In the data rows, 128 means zero.
The table, row by row:
125 & 132 & 111 & 104 & 122 & 106 & 152 & 110 & 97 & 123 & 123 & 146 & 111 & 154 & 129 & 108 & 75 & 58 & 139 \\
121 & 128 & 82 & 101 & 209 & 114 & 105 & 109 & 151 & 127 & 156 & 137 & 117 & 157 & 127 & 159 & 165 & 144 & 121 \\
128 & 121 & 74 & 111 & 193 & 164 & 117 & 113 & 160 & 117 & 115 & 132 & 123 & 113 & 124 & 148 & 171 & 199 & 110 \\
128 & 118 & 167 & 163 & 19 & 165 & 162 & 165 & 99 & 145 & 75 & 118 & 146 & 80 & 122 & 80 & 71 & 115 & 126 \\
127 & 135 & 125 & 98 & 117 & 106 & 145 & 116 & 94 & 120 & 123 & 144 & 120 & 154 & 130 & 95 & 71 & 56 & 146 \\
124 & 122 & 165 & 161 & 120 & 104 & 109 & 151 & 146 & 144 & 169 & 112 & 151 & 135 & 126 & 164 & 174 & 150 & 120 \\
127 & 130 & 176 & 164 & 20 & 157 & 162 & 148 & 96 & 139 & 89 & 133 & 130 & 90 & 126 & 77 & 67 & 115 & 121 \\
136 & 135 & 174 & 173 & 25 & 169 & 164 & 152 & 95 & 133 & 80 & 122 & 142 & 88 & 138 & 82 & 71 & 120 & 127 \\
139 & 130 & 146 & 154 & 103 & 159 & 112 & 156 & 159 & 130 & 114 & 96 & 143 & 91 & 125 & 142 & 175 & 198 & 108 \\
123 & 133 & 161 & 169 & 119 & 106 & 108 & 149 & 141 & 130 & 162 & 103 & 143 & 133 & 116 & 161 & 174 & 146 & 124 \\
122 & 130 & 70 & 105 & 198 & 159 & 121 & 115 & 154 & 126 & 117 & 133 & 113 & 115 & 128 & 146 & 162 & 204 & 113 \\
125 & 128 & 93 & 98 & 214 & 107 & 105 & 114 & 158 & 117 & 161 & 121 & 117 & 151 & 127 & 155 & 171 & 143 & 121 \\
124 & 129 & 95 & 107 & 213 & 107 & 98 & 106 & 159 & 122 & 159 & 126 & 110 & 151 & 123 & 162 & 172 & 146 & 127 \\
137 & 127 & 175 & 165 & 127 & 112 & 108 & 155 & 152 & 136 & 159 & 106 & 149 & 141 & 114 & 168 & 170 & 153 & 125 \\
125 & 123 & 150 & 168 & 103 & 159 & 116 & 144 & 154 & 147 & 113 & 112 & 142 & 87 & 127 & 152 & 167 & 208 & 111 \\
127 & 117 & 91 & 98 & 213 & 115 & 99 & 109 & 155 & 119 & 163 & 131 & 119 & 149 & 134 & 162 & 170 & 147 & 128 \\
130 & 119 & 159 & 154 & 125 & 107 & 112 & 158 & 144 & 141 & 159 & 103 & 143 & 135 & 138 & 169 & 171 & 144 & 141 \\
121 & 130 & 119 & 103 & 118 & 112 & 149 & 105 & 102 & 125 & 119 & 147 & 122 & 151 & 124 & 100 & 76 & 45 & 141 \\
125 & 132 & 148 & 166 & 107 & 162 & 118 & 149 & 134 & 131 & 119 & 111 & 152 & 81 & 135 & 140 & 175 & 205 & 116 \\
128 & 118 & 122 & 104 & 123 & 114 & 142 & 110 & 93 & 120 & 118 & 147 & 121 & 152 & 127 & 106 & 81 & 51 & 148 \\
129 & 138 & 97 & 105 & 205 & 117 & 104 & 106 & 155 & 119 & 154 & 126 & 113 & 151 & 127 & 171 & 169 & 158 & 134 \\
135 & 126 & 88 & 103 & 211 & 98 & 113 & 106 & 149 & 121 & 153 & 132 & 112 & 157 & 126 & 153 & 178 & 140 & 135 \\
134 & 130 & 175 & 149 & 126 & 107 & 106 & 153 & 151 & 139 & 163 & 112 & 138 & 128 & 135 & 160 & 177 & 145 & 126 \\
118 & 129 & 167 & 148 & 125 & 103 & 110 & 152 & 144 & 128 & 151 & 116 & 145 & 130 & 136 & 163 & 169 & 141 & 133 \\
124 & 132 & 115 & 103 & 123 & 101 & 149 & 111 & 101 & 108 & 123 & 137 & 124 & 151 & 133 & 104 & 71 & 57 & 147 \\
130 & 115 & 91 & 106 & 213 & 118 & 107 & 107 & 151 & 115 & 159 & 128 & 119 & 157 & 122 & 155 & 177 & 146 & 136 \\
128 & 139 & 194 & 158 & 32 & 108 & 143 & 148 & 85 & 140 & 127 & 120 & 143 & 125 & 123 & 100 & 68 & 40 & 141 \\
130 & 137 & 196 & 161 & 40 & 106 & 147 & 145 & 86 & 152 & 123 & 130 & 134 & 132 & 132 & 96 & 65 & 53 & 142 \\
120 & 132 & 71 & 112 & 191 & 165 & 122 & 108 & 166 & 122 & 116 & 133 & 126 & 116 & 124 & 141 & 163 & 196 & 110 \\
131 & 128 & 176 & 168 & 12 & 153 & 166 & 149 & 94 & 139 & 84 & 120 & 144 & 91 & 130 & 85 & 64 & 106 & 143 \\
124 & 138 & 118 & 97 & 120 & 116 & 145 & 113 & 96 & 129 & 124 & 142 & 120 & 151 & 132 & 107 & 74 & 55 & 129 \\
132 & 129 & 64 & 116 & 198 & 162 & 120 & 111 & 157 & 113 & 123 & 135 & 121 & 117 & 122 & 138 & 163 & 203 & 113 \\
120 & 125 & 80 & 100 & 219 & 106 & 103 & 116 & 151 & 124 & 163 & 130 & 116 & 164 & 121 & 166 & 173 & 146 & 133 \\
119 & 142 & 88 & 107 & 214 & 106 & 102 & 111 & 155 & 117 & 161 & 140 & 117 & 146 & 127 & 160 & 177 & 149 & 128 \\
122 & 134 & 95 & 102 & 217 & 104 & 106 & 104 & 156 & 124 & 163 & 128 & 113 & 144 & 136 & 162 & 167 & 141 & 127 \\
138 & 129 & 92 & 99 & 207 & 110 & 106 & 115 & 158 & 121 & 165 & 142 & 120 & 153 & 125 & 164 & 167 & 144 & 132 \\
128 & 120 & 92 & 103 & 205 & 103 & 107 & 120 & 156 & 117 & 160 & 124 & 115 & 150 & 134 & 165 & 174 & 147 & 125 \\
128 & 132 & 86 & 105 & 205 & 95 & 108 & 115 & 150 & 114 & 156 & 137 & 118 & 147 & 131 & 160 & 167 & 153 & 128 \\
143 & 118 & 144 & 168 & 104 & 178 & 117 & 153 & 142 & 139 & 117 & 112 & 146 & 90 & 127 & 148 & 166 & 197 & 105 \\
125 & 129 & 105 & 101 & 114 & 158 & 156 & 112 & 97 & 123 & 88 & 149 & 121 & 107 & 124 & 71 & 76 & 111 & 125 \\
135 & 121 & 162 & 158 & 121 & 106 & 95 & 151 & 151 & 128 & 157 & 110 & 146 & 137 & 132 & 162 & 166 & 145 & 132 \\
124 & 126 & 137 & 166 & 109 & 171 & 120 & 149 & 133 & 144 & 119 & 104 & 140 & 97 & 117 & 128 & 172 & 199 & 113 \\
134 & 127 & 88 & 94 & 223 & 108 & 91 & 111 & 158 & 113 & 157 & 123 & 121 & 159 & 124 & 166 & 169 & 159 & 136 \\
130 & 124 & 87 & 93 & 220 & 114 & 98 & 109 & 153 & 125 & 169 & 132 & 109 & 153 & 129 & 175 & 169 & 155 & 126 \\
126 & 134 & 101 & 96 & 206 & 113 & 106 & 112 & 158 & 123 & 160 & 124 & 118 & 151 & 123 & 177 & 168 & 156 & 127 \\
126 & 129 & 146 & 167 & 119 & 154 & 113 & 144 & 149 & 143 & 112 & 110 & 137 & 84 & 124 & 132 & 176 & 201 & 110 \\
131 & 125 & 196 & 160 & 32 & 112 & 152 & 140 & 96 & 138 & 126 & 127 & 134 & 132 & 121 & 113 & 73 & 51 & 139 \\
125 & 124 & 196 & 160 & 35 & 103 & 148 & 149 & 92 & 139 & 121 & 129 & 140 & 137 & 132 & 103 & 74 & 51 & 140 \\
128 & 134 & 100 & 110 & 113 & 158 & 156 & 113 & 103 & 125 & 82 & 153 & 120 & 121 & 132 & 79 & 81 & 110 & 126 \\
124 & 128 & 91 & 107 & 109 & 166 & 161 & 116 & 94 & 116 & 76 & 146 & 111 & 108 & 125 & 81 & 75 & 123 & 126 \\
128 & 130 & 146 & 168 & 102 & 160 & 126 & 151 & 144 & 137 & 116 & 113 & 150 & 91 & 131 & 137 & 161 & 203 & 110 \\
131 & 124 & 93 & 104 & 104 & 157 & 157 & 114 & 102 & 121 & 84 & 148 & 121 & 110 & 125 & 69 & 75 & 107 & 128 \\
121 & 122 & 71 & 114 & 197 & 158 & 114 & 111 & 155 & 118 & 118 & 137 & 111 & 110 & 134 & 149 & 175 & 212 & 103 \\
132 & 139 & 140 & 159 & 106 & 166 & 124 & 145 & 151 & 137 & 110 & 116 & 144 & 88 & 125 & 139 & 180 & 190 & 109 \\
120 & 133 & 191 & 153 & 39 & 106 & 149 & 153 & 95 & 144 & 117 & 130 & 134 & 149 & 117 & 105 & 66 & 56 & 145 \\
129 & 119 & 121 & 95 & 125 & 102 & 148 & 112 & 101 & 119 & 128 & 141 & 113 & 153 & 123 & 103 & 87 & 56 & 139 \\
130 & 130 & 115 & 98 & 122 & 108 & 147 & 102 & 97 & 112 & 131 & 143 & 118 & 164 & 131 & 98 & 74 & 56 & 135 \\
130 & 121 & 198 & 143 & 29 & 114 & 147 & 148 & 113 & 143 & 127 & 122 & 141 & 135 & 122 & 104 & 72 & 54 & 142 \\
127 & 125 & 117 & 99 & 121 & 104 & 142 & 110 & 96 & 115 & 119 & 143 & 117 & 151 & 132 & 108 & 78 & 47 & 137 \\
127 & 118 & 196 & 162 & 28 & 109 & 137 & 148 & 97 & 143 & 123 & 136 & 146 & 130 & 134 & 95 & 78 & 51 & 140 \\
129 & 123 & 196 & 155 & 45 & 95 & 146 & 139 & 87 & 125 & 123 & 127 & 136 & 135 & 133 & 108 & 78 & 48 & 144 \\
132 & 134 & 67 & 108 & 202 & 163 & 125 & 108 & 153 & 117 & 115 & 126 & 123 & 122 & 133 & 135 & 164 & 213 & 117 \\
137 & 135 & 173 & 159 & 126 & 96 & 101 & 145 & 141 & 135 & 158 & 115 & 144 & 132 & 127 & 164 & 161 & 149 & 126 \\
124 & 133 & 97 & 112 & 106 & 172 & 168 & 108 & 100 & 114 & 89 & 135 & 119 & 108 & 123 & 82 & 75 & 113 & 128 \\
137 & 120 & 151 & 162 & 93 & 155 & 121 & 157 & 144 & 142 & 117 & 107 & 139 & 88 & 125 & 134 & 176 & 202 & 115 \\
136 & 130 & 128 & 99 & 129 & 104 & 146 & 117 & 102 & 116 & 124 & 153 & 124 & 161 & 125 & 96 & 68 & 60 & 151 \\
124 & 129 & 197 & 160 & 34 & 113 & 149 & 146 & 102 & 141 & 120 & 114 & 145 & 147 & 130 & 108 & 73 & 51 & 140 \\
126 & 119 & 99 & 109 & 106 & 160 & 170 & 109 & 102 & 121 & 81 & 145 & 113 & 102 & 116 & 73 & 67 & 103 & 122 \\
125 & 134 & 95 & 93 & 223 & 111 & 106 & 106 & 153 & 124 & 163 & 134 & 119 & 147 & 138 & 168 & 175 & 143 & 130 \\
119 & 132 & 126 & 105 & 123 & 118 & 138 & 115 & 111 & 120 & 122 & 147 & 111 & 145 & 134 & 110 & 70 & 50 & 138 \\
136 & 119 & 172 & 168 & 17 & 149 & 169 & 141 & 93 & 144 & 79 & 120 & 146 & 102 & 130 & 71 & 73 & 114 & 127 \\
123 & 130 & 91 & 106 & 216 & 110 & 101 & 110 & 155 & 128 & 164 & 123 & 121 & 158 & 124 & 172 & 170 & 144 & 136 \\
135 & 122 & 199 & 158 & 38 & 111 & 150 & 145 & 96 & 140 & 123 & 128 & 147 & 132 & 129 & 103 & 69 & 60 & 143 \\
132 & 131 & 189 & 151 & 30 & 114 & 153 & 145 & 100 & 140 & 129 & 121 & 139 & 131 & 118 & 105 & 73 & 48 & 140 \\
123 & 123 & 97 & 109 & 110 & 157 & 167 & 107 & 105 & 128 & 85 & 144 & 121 & 111 & 131 & 78 & 85 & 123 & 134 \\
128 & 138 & 114 & 104 & 121 & 110 & 148 & 118 & 100 & 116 & 125 & 150 & 117 & 149 & 125 & 96 & 71 & 67 & 146 \\
123 & 131 & 65 & 105 & 206 & 162 & 107 & 115 & 155 & 114 & 115 & 138 & 117 & 118 & 126 & 140 & 171 & 211 & 112 \\
122 & 132 & 88 & 103 & 216 & 99 & 98 & 114 & 159 & 113 & 162 & 128 & 109 & 156 & 134 & 172 & 174 & 153 & 119 \\
126 & 123 & 70 & 109 & 201 & 157 & 123 & 113 & 150 & 122 & 118 & 142 & 115 & 101 & 122 & 138 & 174 & 210 & 112 \\
128 & 133 & 89 & 103 & 213 & 112 & 109 & 109 & 159 & 114 & 161 & 130 & 113 & 154 & 135 & 163 & 182 & 146 & 126 \\
114 & 129 & 172 & 145 & 124 & 104 & 99 & 152 & 154 & 130 & 154 & 110 & 138 & 127 & 130 & 154 & 169 & 146 & 121 \\
134 & 122 & 189 & 160 & 30 & 99 & 144 & 156 & 94 & 137 & 123 & 125 & 139 & 127 & 124 & 115 & 68 & 51 & 142 \\
143 & 123 & 57 & 106 & 197 & 158 & 112 & 111 & 158 & 127 & 122 & 129 & 109 & 112 & 145 & 131 & 176 & 196 & 115 \\
130 & 126 & 116 & 97 & 116 & 110 & 152 & 114 & 97 & 118 & 125 & 141 & 113 & 154 & 135 & 108 & 77 & 52 & 145 \\
124 & 132 & 166 & 149 & 124 & 106 & 101 & 146 & 152 & 136 & 163 & 111 & 136 & 135 & 129 & 163 & 174 & 153 & 136 \\
133 & 123 & 161 & 155 & 117 & 108 & 101 & 145 & 144 & 140 & 164 & 104 & 152 & 128 & 122 & 157 & 177 & 152 & 118 \\
130 & 125 & 117 & 98 & 125 & 107 & 157 & 109 & 111 & 121 & 121 & 141 & 117 & 153 & 129 & 109 & 70 & 42 & 136 \\
136 & 124 & 170 & 172 & 17 & 164 & 166 & 153 & 99 & 141 & 87 & 130 & 136 & 92 & 125 & 83 & 70 & 108 & 132 \\
125 & 127 & 165 & 149 & 113 & 102 & 102 & 157 & 157 & 135 & 164 & 112 & 148 & 127 & 131 & 166 & 171 & 150 & 121 \\
133 & 132 & 116 & 93 & 118 & 105 & 141 & 118 & 94 & 114 & 133 & 141 & 110 & 145 & 122 & 97 & 75 & 55 & 140 \\
119 & 130 & 140 & 170 & 108 & 160 & 118 & 147 & 141 & 146 & 108 & 109 & 133 & 87 & 134 & 146 & 171 & 206 & 101 \\
135 & 124 & 64 & 105 & 204 & 155 & 119 & 108 & 147 & 124 & 117 & 139 & 121 & 117 & 128 & 136 & 174 & 205 & 108 \\
129 & 133 & 148 & 166 & 102 & 164 & 119 & 149 & 146 & 141 & 121 & 115 & 147 & 85 & 124 & 148 & 166 & 218 & 127 \\
130 & 128 & 100 & 99 & 105 & 163 & 163 & 108 & 98 & 121 & 82 & 144 & 125 & 119 & 126 & 71 & 65 & 104 & 123 \\
135 & 137 & 93 & 108 & 106 & 158 & 165 & 112 & 99 & 119 & 81 & 151 & 118 & 109 & 132 & 71 & 68 & 111 & 113 \\
141 & 130 & 132 & 104 & 117 & 107 & 151 & 121 & 97 & 115 & 119 & 147 & 116 & 153 & 135 & 108 & 69 & 44 & 137 \\
122 & 123 & 72 & 113 & 203 & 171 & 111 & 119 & 149 & 128 & 118 & 133 & 119 & 103 & 126 & 139 & 177 & 198 & 123 \\
122 & 125 & 169 & 163 & 122 & 106 & 105 & 145 & 144 & 135 & 158 & 108 & 132 & 133 & 121 & 162 & 168 & 147 & 133 \\
132 & 126 & 148 & 162 & 104 & 162 & 121 & 146 & 151 & 143 & 118 & 113 & 148 & 92 & 135 & 146 & 179 & 203 & 121 \\
133 & 122 & 104 & 105 & 101 & 168 & 158 & 116 & 108 & 120 & 83 & 140 & 117 & 108 & 133 & 70 & 68 & 113 & 132 \\
116 & 132 & 197 & 148 & 24 & 95 & 152 & 147 & 86 & 141 & 119 & 118 & 138 & 132 & 133 & 95 & 72 & 57 & 137 \\
126 & 127 & 123 & 96 & 130 & 105 & 137 & 114 & 93 & 126 & 126 & 141 & 123 & 155 & 127 & 106 & 70 & 44 & 154 \\
125 & 126 & 115 & 98 & 128 & 111 & 139 & 109 & 101 & 114 & 122 & 140 & 110 & 156 & 130 & 102 & 73 & 56 & 148 \\
129 & 126 & 168 & 157 & 17 & 160 & 156 & 152 & 87 & 137 & 83 & 128 & 135 & 93 & 131 & 83 & 72 & 114 & 118 \\
136 & 124 & 60 & 114 & 198 & 163 & 113 & 109 & 163 & 119 & 127 & 136 & 115 & 110 & 120 & 133 & 178 & 214 & 108 \\
132 & 132 & 164 & 161 & 113 & 107 & 102 & 145 & 149 & 139 & 166 & 105 & 146 & 142 & 128 & 179 & 170 & 144 & 119 \\
126 & 140 & 93 & 100 & 222 & 109 & 101 & 111 & 153 & 124 & 152 & 135 & 124 & 150 & 131 & 159 & 177 & 145 & 132 \\
128 & 136 & 168 & 150 & 117 & 108 & 99 & 146 & 161 & 138 & 161 & 107 & 141 & 127 & 136 & 163 & 161 & 146 & 128 \\
126 & 124 & 153 & 169 & 111 & 165 & 116 & 158 & 145 & 142 & 114 & 121 & 138 & 89 & 127 & 138 & 173 & 204 & 110 \\
130 & 129 & 98 & 99 & 209 & 104 & 98 & 114 & 150 & 122 & 169 & 126 & 110 & 160 & 129 & 173 & 172 & 141 & 127 \\
118 & 123 & 198 & 152 & 38 & 98 & 129 & 138 & 97 & 138 & 118 & 124 & 155 & 130 & 128 & 104 & 65 & 53 & 143 \\
119 & 130 & 72 & 104 & 193 & 163 & 123 & 114 & 164 & 115 & 124 & 125 & 120 & 113 & 132 & 139 & 172 & 201 & 115 \\
Behind each row are 3 hidden switches, each 1 (on) or 0 (off), listed from the one that spreads the rows most. In the first row of the table, all of them are off.
Rows drawn again from the table, each followed by whether each switch is on (1) or off (0), in that order:
143 & 123 & 57 & 106 & 197 & 158 & 112 & 111 & 158 & 127 & 122 & 129 & 109 & 112 & 145 & 131 & 176 & 196 & 115 \\ -> 1 0 1
119 & 130 & 72 & 104 & 193 & 163 & 123 & 114 & 164 & 115 & 124 & 125 & 120 & 113 & 132 & 139 & 172 & 201 & 115 \\ -> 1 0 1
127 & 130 & 176 & 164 & 20 & 157 & 162 & 148 & 96 & 139 & 89 & 133 & 130 & 90 & 126 & 77 & 67 & 115 & 121 \\ -> 0 1 1
128 & 120 & 92 & 103 & 205 & 103 & 107 & 120 & 156 & 117 & 160 & 124 & 115 & 150 & 134 & 165 & 174 & 147 & 125 \\ -> 1 0 0
132 & 139 & 140 & 159 & 106 & 166 & 124 & 145 & 151 & 137 & 110 & 116 & 144 & 88 & 125 & 139 & 180 & 190 & 109 \\ -> 1 1 1
114 & 129 & 172 & 145 & 124 & 104 & 99 & 152 & 154 & 130 & 154 & 110 & 138 & 127 & 130 & 154 & 169 & 146 & 121 \\ -> 1 1 0
129 & 138 & 97 & 105 & 205 & 117 & 104 & 106 & 155 & 119 & 154 & 126 & 113 & 151 & 127 & 171 & 169 & 158 & 134 \\ -> 1 0 0
120 & 125 & 80 & 100 & 219 & 106 & 103 & 116 & 151 & 124 & 163 & 130 & 116 & 164 & 121 & 166 & 173 & 146 & 133 \\ -> 1 0 0
121 & 128 & 82 & 101 & 209 & 114 & 105 & 109 & 151 & 127 & 156 & 137 & 117 & 157 & 127 & 159 & 165 & 144 & 121 \\ -> 1 0 0
124 & 132 & 166 & 149 & 124 & 106 & 101 & 146 & 152 & 136 & 163 & 111 & 136 & 135 & 129 & 163 & 174 & 153 & 136 \\ -> 1 1 0
123 & 133 & 161 & 169 & 119 & 106 & 108 & 149 & 141 & 130 & 162 & 103 & 143 & 133 & 116 & 161 & 174 & 146 & 124 \\ -> 1 1 0
125 & 126 & 115 & 98 & 128 & 111 & 139 & 109 & 101 & 114 & 122 & 140 & 110 & 156 & 130 & 102 & 73 & 56 & 148 \\ -> 0 0 0
137 & 127 & 175 & 165 & 127 & 112 & 108 & 155 & 152 & 136 & 159 & 106 & 149 & 141 & 114 & 168 & 170 & 153 & 125 \\ -> 1 1 0
127 & 118 & 196 & 162 & 28 & 109 & 137 & 148 & 97 & 143 & 123 & 136 & 146 & 130 & 134 & 95 & 78 & 51 & 140 \\ -> 0 1 0
137 & 135 & 173 & 159 & 126 & 96 & 101 & 145 & 141 & 135 & 158 & 115 & 144 & 132 & 127 & 164 & 161 & 149 & 126 \\ -> 1 1 0
127 & 135 & 125 & 98 & 117 & 106 & 145 & 116 & 94 & 120 & 123 & 144 & 120 & 154 & 130 & 95 & 71 & 56 & 146 \\ -> 0 0 0
131 & 128 & 176 & 168 & 12 & 153 & 166 & 149 & 94 & 139 & 84 & 120 & 144 & 91 & 130 & 85 & 64 & 106 & 143 \\ -> 0 1 1
137 & 120 & 151 & 162 & 93 & 155 & 121 & 157 & 144 & 142 & 117 & 107 & 139 & 88 & 125 & 134 & 176 & 202 & 115 \\ -> 1 1 1
135 & 124 & 64 & 105 & 204 & 155 & 119 & 108 & 147 & 124 & 117 & 139 & 121 & 117 & 128 & 136 & 174 & 205 & 108 \\ -> 1 0 1
132 & 132 & 164 & 161 & 113 & 107 & 102 & 145 & 149 & 139 & 166 & 105 & 146 & 142 & 128 & 179 & 170 & 144 & 119 \\ -> 1 1 0
126 & 119 & 99 & 109 & 106 & 160 & 170 & 109 & 102 & 121 & 81 & 145 & 113 & 102 & 116 & 73 & 67 & 103 & 122 \\ -> 0 0 1
123 & 131 & 65 & 105 & 206 & 162 & 107 & 115 & 155 & 114 & 115 & 138 & 117 & 118 & 126 & 140 & 171 & 211 & 112 \\ -> 1 0 1
128 & 132 & 86 & 105 & 205 & 95 & 108 & 115 & 150 & 114 & 156 & 137 & 118 & 147 & 131 & 160 & 167 & 153 & 128 \\ -> 1 0 0
124 & 129 & 95 & 107 & 213 & 107 & 98 & 106 & 159 & 122 & 159 & 126 & 110 & 151 & 123 & 162 & 172 & 146 & 127 \\ -> 1 0 0
133 & 122 & 104 & 105 & 101 & 168 & 158 & 116 & 108 & 120 & 83 & 140 & 117 & 108 & 133 & 70 & 68 & 113 & 132 \\ -> 0 0 1
124 & 138 & 118 & 97 & 120 & 116 & 145 & 113 & 96 & 129 & 124 & 142 & 120 & 151 & 132 & 107 & 74 & 55 & 129 \\ -> 0 0 0
122 & 123 & 72 & 113 & 203 & 171 & 111 & 119 & 149 & 128 & 118 & 133 & 119 & 103 & 126 & 139 & 177 & 198 & 123 \\ -> 1 0 1
135 & 126 & 88 & 103 & 211 & 98 & 113 & 106 & 149 & 121 & 153 & 132 & 112 & 157 & 126 & 153 & 178 & 140 & 135 \\ -> 1 0 0
119 & 142 & 88 & 107 & 214 & 106 & 102 & 111 & 155 & 117 & 161 & 140 & 117 & 146 & 127 & 160 & 177 & 149 & 128 \\ -> 1 0 0
123 & 130 & 91 & 106 & 216 & 110 & 101 & 110 & 155 & 128 & 164 & 123 & 121 & 158 & 124 & 172 & 170 & 144 & 136 \\ -> 1 0 0
129 & 133 & 148 & 166 & 102 & 164 & 119 & 149 & 146 & 141 & 121 & 115 & 147 & 85 & 124 & 148 & 166 & 218 & 127 \\ -> 1 1 1
130 & 125 & 117 & 98 & 125 & 107 & 157 & 109 & 111 & 121 & 121 & 141 & 117 & 153 & 129 & 109 & 70 & 42 & 136 \\ -> 0 0 0
125 & 132 & 111 & 104 & 122 & 106 & 152 & 110 & 97 & 123 & 123 & 146 & 111 & 154 & 129 & 108 & 75 & 58 & 139 \\ -> 0 0 0
125 & 127 & 165 & 149 & 113 & 102 & 102 & 157 & 157 & 135 & 164 & 112 & 148 & 127 & 131 & 166 & 171 & 150 & 121 \\ -> 1 1 0
129 & 123 & 196 & 155 & 45 & 95 & 146 & 139 & 87 & 125 & 123 & 127 & 136 & 135 & 133 & 108 & 78 & 48 & 144 \\ -> 0 1 0
122 & 134 & 95 & 102 & 217 & 104 & 106 & 104 & 156 & 124 & 163 & 128 & 113 & 144 & 136 & 162 & 167 & 141 & 127 \\ -> 1 0 0
132 & 126 & 148 & 162 & 104 & 162 & 121 & 146 & 151 & 143 & 118 & 113 & 148 & 92 & 135 & 146 & 179 & 203 & 121 \\ -> 1 1 1
126 & 124 & 153 & 169 & 111 & 165 & 116 & 158 & 145 & 142 & 114 & 121 & 138 & 89 & 127 & 138 & 173 & 204 & 110 \\ -> 1 1 1
136 & 124 & 60 & 114 & 198 & 163 & 113 & 109 & 163 & 119 & 127 & 136 & 115 & 110 & 120 & 133 & 178 & 214 & 108 \\ -> 1 0 1
122 & 130 & 70 & 105 & 198 & 159 & 121 & 115 & 154 & 126 & 117 & 133 & 113 & 115 & 128 & 146 & 162 & 204 & 113 \\ -> 1 0 1
129 & 119 & 121 & 95 & 125 & 102 & 148 & 112 & 101 & 119 & 128 & 141 & 113 & 153 & 123 & 103 & 87 & 56 & 139 \\ -> 0 0 0
132 & 134 & 67 & 108 & 202 & 163 & 125 & 108 & 153 & 117 & 115 & 126 & 123 & 122 & 133 & 135 & 164 & 213 & 117 \\ -> 1 0 1
139 & 130 & 146 & 154 & 103 & 159 & 112 & 156 & 159 & 130 & 114 & 96 & 143 & 91 & 125 & 142 & 175 & 198 & 108 \\ -> 1 1 1
125 & 134 & 95 & 93 & 223 & 111 & 106 & 106 & 153 & 124 & 163 & 134 & 119 & 147 & 138 & 168 & 175 & 143 & 130 \\ -> 1 0 0
136 & 130 & 128 & 99 & 129 & 104 & 146 & 117 & 102 & 116 & 124 & 153 & 124 & 161 & 125 & 96 & 68 & 60 & 151 \\ -> 0 0 0
134 & 122 & 189 & 160 & 30 & 99 & 144 & 156 & 94 & 137 & 123 & 125 & 139 & 127 & 124 & 115 & 68 & 51 & 142 \\ -> 0 1 0
125 & 124 & 196 & 160 & 35 & 103 & 148 & 149 & 92 & 139 & 121 & 129 & 140 & 137 & 132 & 103 & 74 & 51 & 140 \\ -> 0 1 0
131 & 124 & 93 & 104 & 104 & 157 & 157 & 114 & 102 & 121 & 84 & 148 & 121 & 110 & 125 & 69 & 75 & 107 & 128 \\ -> 0 0 1
120 & 132 & 71 & 112 & 191 & 165 & 122 & 108 & 166 & 122 & 116 & 133 & 126 & 116 & 124 & 141 & 163 & 196 & 110 \\ -> 1 0 1
131 & 125 & 196 & 160 & 32 & 112 & 152 & 140 & 96 & 138 & 126 & 127 & 134 & 132 & 121 & 113 & 73 & 51 & 139 \\ -> 0 1 0
122 & 132 & 88 & 103 & 216 & 99 & 98 & 114 & 159 & 113 & 162 & 128 & 109 & 156 & 134 & 172 & 174 & 153 & 119 \\ -> 1 0 0
128 & 118 & 122 & 104 & 123 & 114 & 142 & 110 & 93 & 120 & 118 & 147 & 121 & 152 & 127 & 106 & 81 & 51 & 148 \\ -> 0 0 0
128 & 130 & 146 & 168 & 102 & 160 & 126 & 151 & 144 & 137 & 116 & 113 & 150 & 91 & 131 & 137 & 161 & 203 & 110 \\ -> 1 1 1
125 & 129 & 105 & 101 & 114 & 158 & 156 & 112 & 97 & 123 & 88 & 149 & 121 & 107 & 124 & 71 & 76 & 111 & 125 \\ -> 0 0 1
126 & 123 & 70 & 109 & 201 & 157 & 123 & 113 & 150 & 122 & 118 & 142 & 115 & 101 & 122 & 138 & 174 & 210 & 112 \\ -> 1 0 1
125 & 128 & 93 & 98 & 214 & 107 & 105 & 114 & 158 & 117 & 161 & 121 & 117 & 151 & 127 & 155 & 171 & 143 & 121 \\ -> 1 0 0
130 & 128 & 100 & 99 & 105 & 163 & 163 & 108 & 98 & 121 & 82 & 144 & 125 & 119 & 126 & 71 & 65 & 104 & 123 \\ -> 0 0 1
127 & 117 & 91 & 98 & 213 & 115 & 99 & 109 & 155 & 119 & 163 & 131 & 119 & 149 & 134 & 162 & 170 & 147 & 128 \\ -> 1 0 0
126 & 140 & 93 & 100 & 222 & 109 & 101 & 111 & 153 & 124 & 152 & 135 & 124 & 150 & 131 & 159 & 177 & 145 & 132 \\ -> 1 0 0
124 & 128 & 91 & 107 & 109 & 166 & 161 & 116 & 94 & 116 & 76 & 146 & 111 & 108 & 125 & 81 & 75 & 123 & 126 \\ -> 0 0 1
